rivu: [ 95  97 114 111 151 141]
mafe: [161 110 148 158 100 105]
gebif: [102 105 126 113 145 133]
foliv: [151 150 136 152 106 116]
rela: [146 125 167 158 102  93]
guz: [168 166 159 168  91  95]
pab: [ 82  82  74  73 181 181]
tur: [132 134 159 147 116 100]
where: [111] | rivu, 4
where: [126] | gebif, 3

lerot: [131 129 129  99 194]
Bilif: [131 127 133 113 124]
rogik: [128 129 132  98 150]
Gogo: [130 129 129  99 143]
Pekis: [145 127 146  93 193]
nez: [119 130 110 111  91]
Veruv: [133 129 134  97 152]
nake: [143 124 154 134 164]
bolu: [142 127 148  93 180]
Mig: [145 194 154  93 183]
where: [91] | nez, 5
where: [193] | Pekis, 5
where: [97] | Veruv, 4
[142 127 148  93 180] | bolu
[119 130 110 111  91] | nez
where: [132] | rogik, 3

ror: [134 124 141 125 126 125 130 135 128 125]
Vorib: [124 132 131 121 137 143 137 122 111 125]
deku: [122 132 147 126 141 131 186 130  97 121]
Lomo: [ 92 131 125 143 124 128 116 163 119 124]
Lafom: [ 92 131 130 143 124 128 154 110 174 144]
narur: [134 124 129 125 126 125 130 135 128 125]
where: [154] | Lafom, 7
where: [144] | Lafom, 10
[ 92 131 130 143 124 128 154 110 174 144] | Lafom

zipo: [174 130 179 129 175  97  67]
zoge: [155 146 138 173 139 104  76]
Lakib: [163 128 140 190 133 143 138]
pak: [109 114  79 110  93 131 125]
where: [173] | zoge, 4
where: [129] | zipo, 4

Sef: [136  82 168  77 128 120  97]
pul: [ 99 152 122 141 144 140 134]
sot: [133 132 126 113 147 131 114]
ribi: [127 110 136 139 134  95 140]
Tevu: [142 160 123 132 146 149 125]
nogo: [128 125 134 132 128 120 132]
tunil: [154 140 132 134 119 141 133]
sev: [140 168 135 149 133 131 138]
visu: [145 158 126 137 132 145 130]
Nivul: [131 138 104 138 133 142 134]
Deki: [149 177 132 151 133 153 139]
Fifal: [112 127  98 130 137 127 130]
where: [122] | pul, 3
where: [110] | ribi, 2
where: [146] | Tevu, 5
[127 110 136 139 134  95 140] | ribi
where: [97] | Sef, 7

zuvo: [134  68  77 101 105]
rup: [146 121 159 157 150]
Faba: [126 100 115 122 161]
nit: [144 156 105 120 114]
Beve: [147 152 153  89 114]
where: [153] | Beve, 3
where: [122] | Faba, 4
where: [159] | rup, 3
where: [120] | nit, 4
where: [68] | zuvo, 2
where: [150] | rup, 5
where: [147] | Beve, 1

lonos: [ 98 136 156 152 143 166 138 142 132 192 124]
ler: [147 134 109 145 134 119 126 137 106 128 129]
leg: [126 109 147 138 120 105 148 114 146 130 113]
nup: [133 148 126 136 120 137 125 138 120 111 140]
lodol: [129 148 133 126 110 147 109 135 116 139 145]
fofu: [175 157 138 185 144 130 172 151 122 110 113]
vobuv: [125 153 136 114 134 106 119 119 172 102 142]
where: [166] | lonos, 6
where: [116] | lodol, 9
where: [151] | fofu, 8
where: [102] | vobuv, 10
where: [124] | lonos, 11

Kozap: [ 93 144 111 102]
goru: [191  93 153 142]
toti: [ 95 162 124  86]
Vuba: [ 95 176 124  86]
buli: [ 92 161 146 147]
vor: [154  94 131 181]
pamem: [129 130 192 127]
tik: [155 108 147 154]
rofo: [167 162 147  92]
where: [131] | vor, 3
where: [102] | Kozap, 4

zed: [145 107 133 100]
kuf: [100 117 115  99]
pabe: [100 117 115 169]
puvu: [144  99  95 123]
Sutuz: [ 86 100 146  79]
where: [169] | pabe, 4
where: [79] | Sutuz, 4
where: [107] | zed, 2
[144  99  95 123] | puvu
where: [95] | puvu, 3
where: [146] | Sutuz, 3
where: [133] | zed, 3

Rek: [131 146 154 124 152 126 112 141 135 122 137 137]
disek: [135 119 144 131 129 118 120 106 118 140 106 133]
dama: [108 130 117 180 144 143 110 143 119 110 124 132]
fono: [132 128 128 129 130 139 128 123 125 125 121 132]
bip: [129 104 143 143 145 131 138 134 143 131 136 121]
where: [134] | bip, 8
where: [154] | Rek, 3

